In the rows, 128 means zero.
One turn moves each row of this set onto another row. After a few examples, where does it send each row asked below?
Ruve: [113 157 122 115 119 132  96 104 118 130 110 103 113]
mub: [106 154 136 120 144 132 116 121 107 116 103 120 152]
gop: [133 174 122 114 127 120 126 109 110 126 120 147 140]
nif: [110 160 122 122 147 145 126 108 105 144 100 111 134]
tes: [129 158 142 148 139 128 116  91 115 133 102 144 136]
kude: [140 149 108 118 119 122 106  90 113 126  95 146 119]
Ripo: [105 151 141 107 126 129  96 117 110 142 106 129 128]
Dig: [136 153 102 138 141 127  96  88 114 122 128 130 134]
duv: [121 159  98 142 153 142 116 110 116 116 113 127 143]
pobi: [ 98 135 114 109 132 144 118 102 118 114 105 125 132]
bevi: [116 162 109 119 137 138 128 104 133 147 114 124 148]
lorev: [136 171 117 127 158 136 114 101 106 138 121 123 143]
Vifel: [147 162 119 131 127 116 109 105  98 131 108 148 129]
rinup: [125 129 121 129 135 152  99 103 106 122  89 127 125]
Karap: [137 157 118 114 160 128 120  98 120 122 115 143 120]
bitin: [125 143 122 124 144 130 120 112 116 155 111 149 145]
tufo: [120 157 120 124 131 135 114 136 134 129 111 138 125]
pon: [116 159 104 100 121 137 103 123 111 118  99 134 135]
luva: [132 144 129 121 125 127  90  77 119 128 111 116 134]
Gifad: [119 148 122 136 142 133 108  75 112 127 116 133 156]
vuk: [118 142 125 111 127 126  91  98 136 111 107 138 124]
dubog: [113 143 120 130 117 143 122 100 138 133  96 117 132]
Kimer: [103 163 120 144 136 121 123 110 120 119 120 142 140]
kede: [121 152 120 137 135 141 113  88 108 127 107 140 101]
Gado: [121 161 118 108 121 130 113 119 112 128 108 143 160]
bom: [125 139 118 123 149 121  84 100  97 127 111 142 129]
Lomi: [116 151 112 129 123 139 101 126 126 142 100 111 142]
pokun: [115 143 124 147 117 135  92 108 105 128 107 115 125]
febe: [127 152 116  99 123 134  99 100 102 129  85 132 124]
fomog: [122 165 135 129 134 134 106  84 112 110 119 116 119]

Gado goes to gop
vuk goes to Ripo
And these:
pokun goes to dubog
Dig goes to luva
kede goes to rinup

One turn moves each row of this set onto another row. After a few examples, where does it send each row asked below?
kip: [106 140 144 121 126 121 127 124 115 148 138 119 127 108 139 144 107 146
 128 135 147 134 139 132 161 132 112]
Koza: [109 158 135 139 149 135 117 119  91 122 145 136 137 127 106 156 130 126
 120 138 151 144 100 114 143 146 103]
Vofan: [110 159 116 142 125 115 128 108 121 120 145 143 146 104 112 123 110 126
 129 113 147 153 131 129 153 132 104]
savif: [ 93 144 117 170 134 110 115 110 112 120 154 124 139 106 112 122 111 115
 146 120 133 134 126 118 151 120  99]
vudi: [ 83 144 114 159 123 117 118 106 119 121 147 136 141 116 114 120 104 116
 143 114 133 134 124 114 143 125  98]
kido: [ 89 151 110 137 120 130 133 115 104 145 138 135 134 142 107 131 102 117
 122 106 140 135 116 113 134 146 102]
bog: [118 152 117 141 110 119 127 115 115 144 137 121 130 117 111 135 105 119
 125 105 137 163 154 124 146 126 116]
duvo: [ 91 138 143 152 129 143 110 151  94 144 127 132 133 140 130 149 113 123
 125 146 128 129 128 110 136 136 108]
rir: [113 165 139 146 125 120 100 116  99 135 131 100 119 139 107 147 102 130
 121 109 127 131 134 108 140 138 120]
paren: [123 141 137 133 143 146 101 120  97 131 143 105 133 129 105 147  92 109
 120 131 147 137 135 122 146 133 110]
Puz: [117 141 141 145 140 112 132 111  85 147 124 119 137 135 112 134 121 139
 143 131 137 154 126 100 140 152 126]
das: [107 146 141 152 114 133 140 110  82 144 126 109 140 126 119 130 129 111
 134 143 122 141 128  97 138 157 113]
zavib: [ 86 139 133 173 107 123 122 122 117 126 148 116 141 115 139 127 120 126
 143 132 128 126 136 124 142 117 107]
Tuv: [109 158 122 142 135 119 129 107 122 111 153 146 152 108 109 133 119 125
 135 122 149 146 115 124 149 134 102]
rured: [117 161 135 132 116 112 130 138 116 118 145 148 160 115 125 143 126 136
 137 122 147 140 134 121 148 140 117]
pimad: [ 86 138 140 157 134 140 121 147  98 148 130 133 141 145 126 142 115 125
 129 144 127 120 127 109 141 134 116]
Gasir: [119 157 140 136 130 113 125 141 110 110 148 150 155 106 118 136 127 125
 133 122 136 140 133 113 157 138 116]
Kopu: [116 160 149 151 125 142 102 110  93 139 133 101 129 124 118 154  99 114
 119 144 150 129 133 127 158 135 105]
gege: [101 142 144 155 123 125 121 150 118 124 141 137 156 114 136 142 126 131
 143 143 131 125 147 120 144 130 116]
zinon: [116 157 133 132 110 121 122 140  96 146 144 117 138 136 129 161 129 142
 126 123 157 141 133 127 131 148 113]
Vif: [120 168 149 143 112 136 112 110  92 123 125 101 124 121 116 154 111 122
 108 120 141 132 131 114 148 148 115]
Baf: [101 140 135 139 126 125 133 145 110 128 135 108 123 109 125 134 109 126
 135 128 109 118 120  95 148 139 115]
dumar: [ 92 137 128 142 135 119 116  91  86 153 142 114 144 135 113 135 133 120
 140 138 138 141 147 103 135 150 112]
refe: [114 121 148 130 136 133 137 113  91 151 138 118 137 125 123 137 124 117
 135 132 133 146 149 121 133 156 108]
zegi: [112 147 139 178 147 112 114 110 100 124 144 111 128 102 108 153 122 116
 142 130 136 141 132 114 158 122 109]
fepel: [ 88 133 133 169 128 130 129 105  95 138 151 100 126 129 127 142 127 130
 131 123 148 125 115 130 136 130 104]
Vobod: [ 84 148 134 167 109 121 114 128 114 132 142 130 140 113 136 121 117 120
 136 131 118 129 147 119 154 117 109]
rabub: [ 99 156 133 147 113 125 108 128 104 150 134 140 138 127 119 137 106 103
 127 130 120 145 155 105 163 119 114]
bab: [ 89 151 109 136 116 132 117 115  99 145 140 131 129 140 110 137 102 115
 121 111 142 143 118 113 130 143  94]
fir: [ 88 128 109 132 127 136 120 107 108 125 149  97 138 103 120 133 118 127
 125 142 147 129 136 109 146 131 113]
dor: [ 90 171 128 121 113 118 125 105 111 141 148 127 129 110 121 138 116 116
 122 129 128 122 122 107 163 145  95]
bofik: [114 156 132 131 132 134  91 128  97 134 146 103 138 142 103 151 110 115
 122 127 131 126 148 105 138 137 121]
lopi: [109 147 132 157 117 120 121 146 113 123 144 124 158 102 133 141 131 131
 139 140 140 131 156 126 148 132 117]
Nobi: [113 157 144 143 132 122 136  98  93 166 138 125 134 131 115 135 116 112
 141 143 133 147 126 120 149 154  96]
botag: [109 158 135 136 109 120 137 136  99 150 145 121 145 136 130 157 132 139
 126 121 154 128 136 129 135 151 116]
radek: [110 162 116 131 148 108 116 129 112 136 147 115 143 118 106 145 118 141
 143 148 142 130 118 100 158 136 120]
Puni: [120 157 126 158 114 118 123 117 105 131 147 100 141 102 116 158 138 122
 130 126 145 145 159 123 143 134 119]
tudu: [106 150 136 139 152 136 129 117  93 122 147 136 148 129 107 151 133 126
 120 137 156 135 104 116 147 145 112]
pufo: [114 145 146 146 141 129 117 129  93 115 136 142 140 106 108 147 117  99
 125 129 127 145 133  97 164 131 116]
Sur: [ 91 136 131 169 123 133 116 111  91 133 149  95 120 127 126 146 129 130
 129 128 143 133 114 123 127 129 101]

zegi goes to pufo
gege goes to vudi
And these:
Kopu goes to paren
dor goes to kip
bab goes to zinon
botag goes to fepel
savif goes to Gasir
Puz goes to das

